One turn moves each row of this set onto another row. After a few examples, where does it send each row asked below?
lut: [-37   4 -48   1   6 -32   9  21   4  13   8  26 -28  11  -5 -43]
Tel: [ -8 -25  -4  16  26 -56  26  35  -6  -5   8  22 -33 -16  -6 -12]
gokar: [ -8 -27  -7  15  25 -55  19  39   2  -3  12  13 -36 -13  -8 -14]
ner: [-51  -6 -42 -24  -1 -23  24  16 -16  12   0  18 -38  -6  -5 -34]
dib: [  5  12 -35   6  47   7 -28 -14 -56  -7 -25   2   2 -20  -3  11]
seduv: [ 15  -6  -5 -13  20   6  14  -4  15  27  37  -5   7  -8  -1 -37]
Zuto: [  9   7 -47   4  46   9 -49   1 -27  -4 -11 -23  -9  -7  -9   6]
riki: [ 10  -4   7 -15  19   5  33 -16 -11  24  24  12  13 -21   5 -29]
Tid: [ 27  11 -30  18  47 -11 -36 -17 -35 -12 -20  -1   4   2   5  -2]
did: [-12 -31  -7   5  22 -51  22  40   0  -3  12   7 -42 -17  -9 -12]
Paruk: [-44  -4 -48 -16   1 -26  10  24   1  13   9  12 -38   4  -6 -40]
sur: [-15 -32  -2   1  20 -51  29  36  -9  -5   7  10 -42 -22  -7  -9]
risev: [-47   2 -38 -12   2 -29  28  10 -23  11  -3  36 -28  -6  -1 -35]
Dop: [ 12  16 -41  17  50   4 -41  -7 -38  -4 -18  -3   3  -8  -4   5]
Vupa: [  5  -7 -25 -25  34   2 -18 -20 -56 -15 -26 -25 -18 -22   2  11]
zegub: [ 16   7 -21   0  41  -6 -16 -26 -60 -15 -30   1   0 -16   8   7]
Dibip: [ 11 -10 -37 -21  36   4 -37  -6 -30 -11 -15 -44 -24  -9  -2   5]
nima: [  0  -1 -44 -14  42  14 -40  -2 -39  -5 -15 -30 -18 -19 -10  12]
Fega: [-39   9 -41   4   7 -35  20  13 -12  11   1  42 -20   4   0 -41]
Mig: [ -3   3 -35 -13  42  14 -27 -10 -56  -7 -23 -15 -11 -27  -6  14]
sefiv: [  3 -12   4 -31  15  10  33 -13  -9  24  26  -4   3 -25   2 -27]
vov: [  7 -14  -3 -30  16  12  20  -5   7  27  34 -15  -2 -17  -1 -31]
meke: [ 16   0   1  -5  22   3  22 -11   5  25  30  12  16 -10   3 -36]
galuv: [-13 -28   0   8  22 -53  31  33 -13  -5   5  21 -36 -22  -6 -10]
nuz: [ 24   2 -40   5  43  -5 -49  -4 -17 -10 -10 -29 -10   5  -1  -3]

sefiv moves to riki
risev moves to Fega
Now find these:
Dibip moves to Vupa
nima moves to Mig
did moves to sur

One turn moves each row of this set onto another row. After a few examples, where does it send each row asked below?
Pasor: [ 11  18 -46  36 -30   2  27  -7 -47 -42  28 -58 -16 -12  16  23  12  21
 -15  18  26 -28  -2   9  19 -20  40 -30 -21 -22]
sulaf: [-13  16 -26  41 -30 -12  18  -9 -28 -36  28 -54  -4  -1  26  30  17   3
   9  23  52 -40 -13  -4   6 -48  27 -34 -17 -11]
sig: [ 12   5  39  38  13  -9  35 -23   4 -46  -1 -27  42 -12  -3   5 -43  21
  41 -59  30 -47 -12  11  -2   4  19 -33  -3  11]
novop: [  9  20 -47  36 -29   0  21  -6 -41 -49  31 -64 -15 -13  20  13   7  22
 -11  11  29 -30  -7  18  19 -22  39 -32 -21 -19]
tedek: [ 21 -14  34  26   5 -21  26 -10 -14 -21   4 -12  47 -19 -22  28 -39  44
  33 -40  18 -37  12 -14   4  -8  -6 -37 -11   1]
takob: [ 20  -1  36  27  -1 -18  30 -11  -8 -32   7 -21  52 -11 -20  20 -42  35
  34 -41  18 -37   9 -22  -1 -10  -9 -45  -6   2]
Ruke: [  7   3 -19 -34   8 -18   1 -37  39 -24  16   5  -2 -19 -17   8 -37  11
   9  -7   7 -29 -19  48 -11   7  37 -52   4 -19]
fimek: [ -8   4  10  10  -1 -46   6  11 -35 -36  47 -28  13 -15  25  40 -12  38
   5  -8  20  -1  -6  -5  25  18 -26 -16 -32 -12]
pude: [  9  11 -49  38 -21  -1  16  -4 -46 -45  29 -58 -19 -19  20  17   7  26
 -11   9  29 -30  -6  27  22 -23  39 -27 -21 -18]
pefef: [ 11  19  -9 -34  -7 -15  22 -40  39 -19  16   4   5  -5 -25  13 -33  -2
   6  10   1 -28 -13  11 -19  10  41 -54   5 -27]
bavo: [-15   5 -31  41 -20 -16   3  -5 -24 -41  29 -55  -8 -12  31  20  12   7
  10  11  56 -39 -17  20  10 -52  24 -34 -15  -5]
pereb: [ 22   5 -15 -32   9  33  -9 -11   0 -28  12 -46 -21 -25  11  57 -30  41
  14  17  32 -29 -50  12 -17  -3  47 -31 -17 -16]
sogap: [ 18  -5  33  27   5 -19  19  -9  -5 -39  10 -27  52 -17 -13  12 -44  39
  35 -52  21 -39   3  -5  -1 -15 -10 -45  -6   7]
gof: [-13   4 -26  40 -21 -19  19  -8 -34 -20  23 -38 -11  -8  23  43  19  10
   7  29  50 -39  -4  -1  12 -42  31 -25 -21 -14]
tus: [ 16  -8  42  35  15 -16  46 -27 -10 -21 -11  -6  36 -13 -14  30 -36  25
  38 -39  23 -46   3  -3   4  15  26 -19 -10   3]
Tosuv: [-15  -6 -32  41 -12 -21   3  -7 -34 -26  24 -40 -15 -16  28  37  15  16
   7  17  53 -40  -9  21  17 -46  27 -25 -21  -8]
tesi: [  7  38   3 -15   4   2  22 -33  27 -21  40  -7 -28 -16 -15  18 -26 -11
  23 -14  25 -12 -18  51  -3  35  34 -14 -20  15]
Tor: [  9   8 -48  36 -23  -3  21  -6 -48 -38  26 -53 -20 -18  16  25  11  26
 -14  16  27 -29  -1  19  22 -17  40 -24 -24 -20]
tikuf: [ 24  17 -12 -32   2  38  -2 -11   3 -31  14 -50 -16 -17   8  54 -28  36
  13  20  31 -29 -50  -3 -22  -5  47 -38 -15 -16]
belev: [ -9  23  12  10 -10 -40   8  15 -27 -55  54 -47  22  -8  31  22 -15  28
   6 -13  21  -2 -16 -12  18  12 -31 -30 -24  -8]
Rogi: [  8  19 -14 -33  -4 -12  11 -37  46 -34  20  -7   5  -8 -17  -1 -38   1
   9  -5   4 -29 -21  32 -19   5  35 -60   9 -21]
palam: [-10   9   8   9   0 -44  -3  13 -28 -50  52 -41  13 -15  32  24 -16  37
   6 -18  25  -4 -17   6  24  13 -29 -22 -29  -6]
Matu: [  8   3 -13 -33   4 -18  14 -38  35 -11  11  15  -3 -13 -27  21 -33   8
   6   9   2 -27 -10  30 -12  12  41 -44   2 -23]
nus: [ 22  14 -15 -33   5  36  -9 -11   4 -33  14 -51 -18 -22  11  50 -30  38
  13  15  32 -29 -52   7 -20  -7  45 -37 -13 -14]
Nabol: [  7  47   8 -18  -5   6  29 -35  27 -21  39 -10 -24  -7 -19  21 -24 -19
  23  -8  22 -14 -15  32  -7  37  36 -16 -19  11]
folov: [  6  47   4 -17  -3   6  23 -33  31 -27  41 -15 -24 -12 -15  13 -27 -17
  24 -14  24 -15 -21  42  -6  33  33 -19 -16  14]
Mibak: [ 17 -16  31  27  12 -23  16  -9  -9 -30   5 -16  48 -25 -16  21 -43  46
  35 -49  20 -38   8   2   6 -10  -9 -39 -11   8]
dus: [ 12 -14  37  37  22 -16  30 -25  -6 -32  -6 -13  33 -22  -7  17 -42  30
  40 -55  29 -47  -5  24   6   8  22 -22 -10  10]
mefo: [  8  37   6 -18   0   2  27 -36  25 -15  39  -3 -28 -13 -19  25 -24 -11
  22  -5  21 -14 -13  41  -3  37  37 -11 -22  11]
Boru: [ -7  18  14  10 -11 -42  14   9 -33 -42  50 -37  21  -5  22  36 -11  29
   5  -5  18  -1  -8 -23  19  18 -29 -21 -28 -12]
Rab: [ 16  10  45  35   2  -8  50 -25  -2 -35  -4 -20  45  -4 -11  18 -38  15
  40 -45  25 -47  -5 -15  -3  10  23 -31  -3   3]
vage: [ 23  10 -12 -33   4  33  -4 -12  -1 -26   9 -44 -21 -19   6  62 -26  38
  12  23  28 -30 -46   0 -20  -2  48 -32 -16 -19]

pereb moves to nus
fimek moves to palam
Now find these:
gof moves to Tosuv
Pasor moves to Tor
Matu moves to Ruke
folov moves to Nabol
sogap moves to takob
sig moves to Rab

